Rows are one point carried round by a steady rotation, each followed by how many steps it has turned.
The counts run from 0 to 836.
[160 108 108 145 147 119 111 131 103 159 135 118 151 104 100 111 126 165
  96 140 123 158 148 110 104 102 172  91 144 167  84 128 160 148 159 170
  83 127 179  86 187 144 176 131 140  92 117 112 138 120  94 107] | 132
[149 116 132 103 159 127 120 167 112 154 143 119 179 144 106  90 129  83
 123 126 138 103 146 111 119  86 126 127  79 145 139 126 165 135 139 114
 109 129 153 126 177 154 187 122 116 115 130  87 177 176 160 164] | 275
[112 145 135 119  79 138 173 152  76 180 171 135 133  85 124 130 101 151
 121 104 105 132 165 142 113 109 143 104 162 137 115 150 103 129 176 106
 110 160 149 103 149 118  92 102  95  71 111 144 124 102 135 131] | 628
[145 146  80 137 125 125 110  81 136 126 143 136 110 103  85  88 113 144
  74 117 110 170 162 142 124  75 151  90  94 128 101 127 131 159 136 123
 139 134 110  67  77 128  76 122 102  88 178 144  97 135 115 129] | 564
[106 106 178 133 125 115 109 134 120 124 126  56 119 165 111 117  99 130
 101 167 176 140 126 108 121 114 129 122  87 168 126 151 110 139 180  81
 123 148 129 137 131 181 163 153 120 123 139  91 161 132 158 111] | 650
[152 113 101 148 138  87  85 107 140 104 137 144 113 118 132  92 141  76
 100 128  95 144 117 142 106 101 174 120  65 143 188  99 138 124 112 119
  75 131 156 103 124 117 175 132 121 115 103 132 117 166 170 130] | 588
[153 135 123 137 182  98  98 161 152 143 144 106 136 144 115 165 179 130
 126 164 192 107 141 103 133 141 151 147 125 108 115 149 147 120 126 119
 102 113 168 133 148 188 177 158 110 116 128 102 151 141 125 124] | 675
[166 106 104 117 148 126  89 111  91 112 115 126 155 109 117  88 146  99
 137 122 137 112 127 129 115 118 138 117 119  94 130 158 103  77  91 194
 180 113  74 148  79 107 150 107 132 138 139 133 124 119 112 186] | 813
[123 131 152 153 158 120 168 123  87 160 149 134 143 107 116 151 175 151
 156 136 153 110 123 141 106 157 157 138 211 130  98 156 106  97 100 137
 162 143 129 127 156  99 116 107  95 136  78 134 108  99 141 101] | 575
[ 84 127 139 165 116 141 126 124 159 145 129 176 108 150 129 135  71 122
  81 124 108 159 139 144 131  76 125 150 110 151 133 107 135 131 141  82
  58 150 179 113 139 117 144 139 106  83 122 109 164 126 138 114] | 741
[ 86 160 165 128 108 133 154 156  99 129 124 127 120  96 137 137 107 138
 157 117 100 116 165 146 167 114  99  86 137  98 140 135  69 124 145 131
 147 125  68 175  68  97 101  92 136 117 133 151 106 119 124 163] | 377
[122 142 151 137 150 109 177 101 145 148 143 132 120 107  89 116 124 101
 162 133 141 134 105 142 115 115 189 121  72 134 180 121 149 142 101  83
 110  97 113  85 126 152 127 163  82 109 102 168 147 118 133 102] | 45
[133 156 134 143  97  81 114 127 114 119 137 129 127  74 114  95 153 112
 137 123 101 133 121 151 154  81 154  94  74 103 180 133  87 116 129 120
 109 107 106 127  74 114 126 107 139 117 118 131  96 147 162 165] | 124
[150 146 100  82  75 150 148 171  68 134 142  97 100  85 182 132 129 117
 100 113 111 110 173 151 102 155 128 134 175  91 125 154  98  89 141 165
 141 161 101 144  90 117 122 109 112 154 126 158 104 122 136 111] | 752
[108 156 156 145 188 104 112 111 165 138 101 106 146 130  88 148 121 128
 165 141 149 132 113  98 174 116 122 113  71 119 159 124 152 159 117  86
  94  78 128 163 127 151 132 130 153 143 131 112 137 165  95 149] | 329
[ 92 118 175 138 170 162 166  98 132 135 144 141  99 149 140 149  95 109
 131 122 153 119 154 161 117 160 120 151 123 122 128 135  84 122  74  83
 181 118 134 104 135 134  86 136  71  74  91 154 125 129 158 157] | 426
[139 135 150 106 157 117 111 160 111 130 124  55 136 133 144 155 125  95
 142 120 160 113 153 100 148 196 119 103 134 124 143 113 155 158 104 162
 127  69 140 141 159 166 164 136 154 136  96 121 108 161  83 152] | 730
[132 137 138 142 139  94  76 117 174 127  88  87 118 145 114 129 147 146
  82 164 157 151  96 103 147 141 141 141  73 116 157 105 147 164 170  98
  77 117 170 155 133 180 142 143 146 146 155 112 137 160 124 133] | 646
[143 140 111 161 115 112 124 144 163 166 122 165  82 130 142 181 157 150
  91 147 134 115  93 150 144 114 171 171 179 102 131 119 114  91 102  89
 112 159 204 157 132 106  98 126 104 108  96 139  82 127 156 126] | 519
[148 152 107 158 134  93 134 125 131 153  92 148 125 101 121 150 166 127
 124 114  95 153  78 118 157 103 182  97 166 135 127 126 120 131  81 170
 117 119 167 148 112  74 147 117 157 164  85 149  88 112 121 105] | 667
[131 164 154 138 157  93 140 140 113 146 154  65 132  98 100 141 142 153
 179 158 170 138 147 125 129 154 157 115 116  86 139 164 131 112 158 113
  94  97 106 131 125 159 156 157 114 120 117 118 129  65 109 117] | 41
[124 145  81  91 174 161 149  95 155 136 118 114  81 120 104 144 105 141
 125  99 111 150 147 120 113 106 153 106 121 129 100 104 166 169 109 112
  95 105  95  97 102 139  88 158 107 109 145 168 135 136 105  87] | 104
[130 138 168 115 117 112 112 153 114  84 100 100 143 121 136 119 122 138
 133 155 152 100 123 161 133 172 116 166 109  82 165 141  95 102 167 144
 166 131  91 180  83 143 109  87 130 162 141 150 132 147 136 169] | 91
[166 109 133 131 122 120  91 133 101  88 115  88 127 108 146 112 170 108
 123 155 159 109 142 166  93 168 150 160 129  93 140 162 113  78 143 166
 166 147 111 150 100 140 150 108 100 155 144 137  99 136 147 121] | 496
[129 128 111 154 115 145 137 110 141 141 147 154 103 146 140 128 128 143
  84 131 143 130 115 173  99 131 161 191 156 136  95 133 139  94 114  87
 114 164 187 111 154 138 120 150  48  94 103 145 110 125 141  84] | 801
[158  85 170 142 105 103 103 149  98 115 111 128 175 123 154 105 141 142
 124 154 159  99 106 158 113 160 140 155 161 136 145 155  84  81 139 171
 180 162 158 165 153 117 158  85 132 113 119 125 119 140 161 178] | 779
[145 124 145 158 186  86  82 131 169 133 109  99 121 135 105 140 183 148
 142 183 177 129 106 121 128 105 184 148  81 102 154 128 137 104 164 105
  90 122 147 147 101 170 154 161 115 145 134 113 162 136 137 112] | 645
[131 129 100 141 103 128  99  99  75 113 126 101 133  98 128 108 135  80
 122 119 124 131 141 148 138 130 118 111 121  80 148 175  91  95  95 131
 164 103  53 163  78 104 126  92 119 143 139 121  82 124 123 171] | 812
[136 114 146 123 153 168 138 102 127 127 124 130  92 129 128 109  81 132
 103  96 106 167 174 157 108 141 154 107 150 147  91  96 142 158  93 160
 125 104 120  65 147 124 120 135 128  63 101 179 124 107 102  85] | 539
[ 94 145 143 149 137 150 148 115 171 147 114 137  78 139 118 150 134 147
  73 135 129 129 133 146 129  51 141 144 138 154 104 120  95 148 157  57
 125 165 133 135 108 125  61 107  80 121 165 132 121 150 180 103] | 772
[122 144 162 132 156 119  84  95 133  79 117  75 128 133  94  91 135  95
 107 141 122 142 155 130 127  82 113 107  59 145 134 121 110 130 169 109
 119 124  78 112  90 150 135 110 127 144 167 119 127 176 148 102] | 590
[151 117  94 101 100  89 112 160  90 140 148 110 148 118 129  91 121  54
 108 112  88 127  95 133 141  77 152 118  79 147 194 116 148 132 115 103
  91 139 136 147 108 128 201 146 141 136 140 100 129 150 161 164] | 558
[104 167 161 174 106 131 173 110 100 154 123 151 117  77 118 129  96 161
 138  91  72 154 111 133 154 128 145 114 142 117 159 117 105 124 119 122
 142  89 145 127 138  69  86  92 133 136  84 168  75  97 103 129] | 633
[100 138 150 134 169 110 161 105 124 140 139  82 137 123  91 145 118 105
 165 136 145 161 135 100 148  86 161  75 101 144 123 133 115 156  96  78
 121  91  75 128 119 130 158 166 131 129 127 101 137 104 133  95] | 763
[109 135 141 130 128 159 144  77 145 119 119 111  99 163 131 108  73 126
  88 115 159 134  89 162 119 161 125 167 112 148 144 117 144 158 117  78
 130 138 187 104 167 164  92 127  89 119 101 160 115 150 132 123] | 395
[176 125 152 127 164  91 107 136 106 117 141 129 181  88  74  64 159 118
 165 148 143  96 165 148 108 111 136 120  71 100 149 145 137  98 138 156
 131 121  99  92 115 152 134 101 112 115 143 131 155 141 126 163] | 531
[135 158  99 125  83 116 103 141 106 142 144  60  93 130 164 119 141  69
  91 122 136 144 149 143 123 131 121 134  97 137 146 134 129 128 154  54
  90 115 141 151 123 151 150 134 102 137 134 109  92 152 136 103] | 242
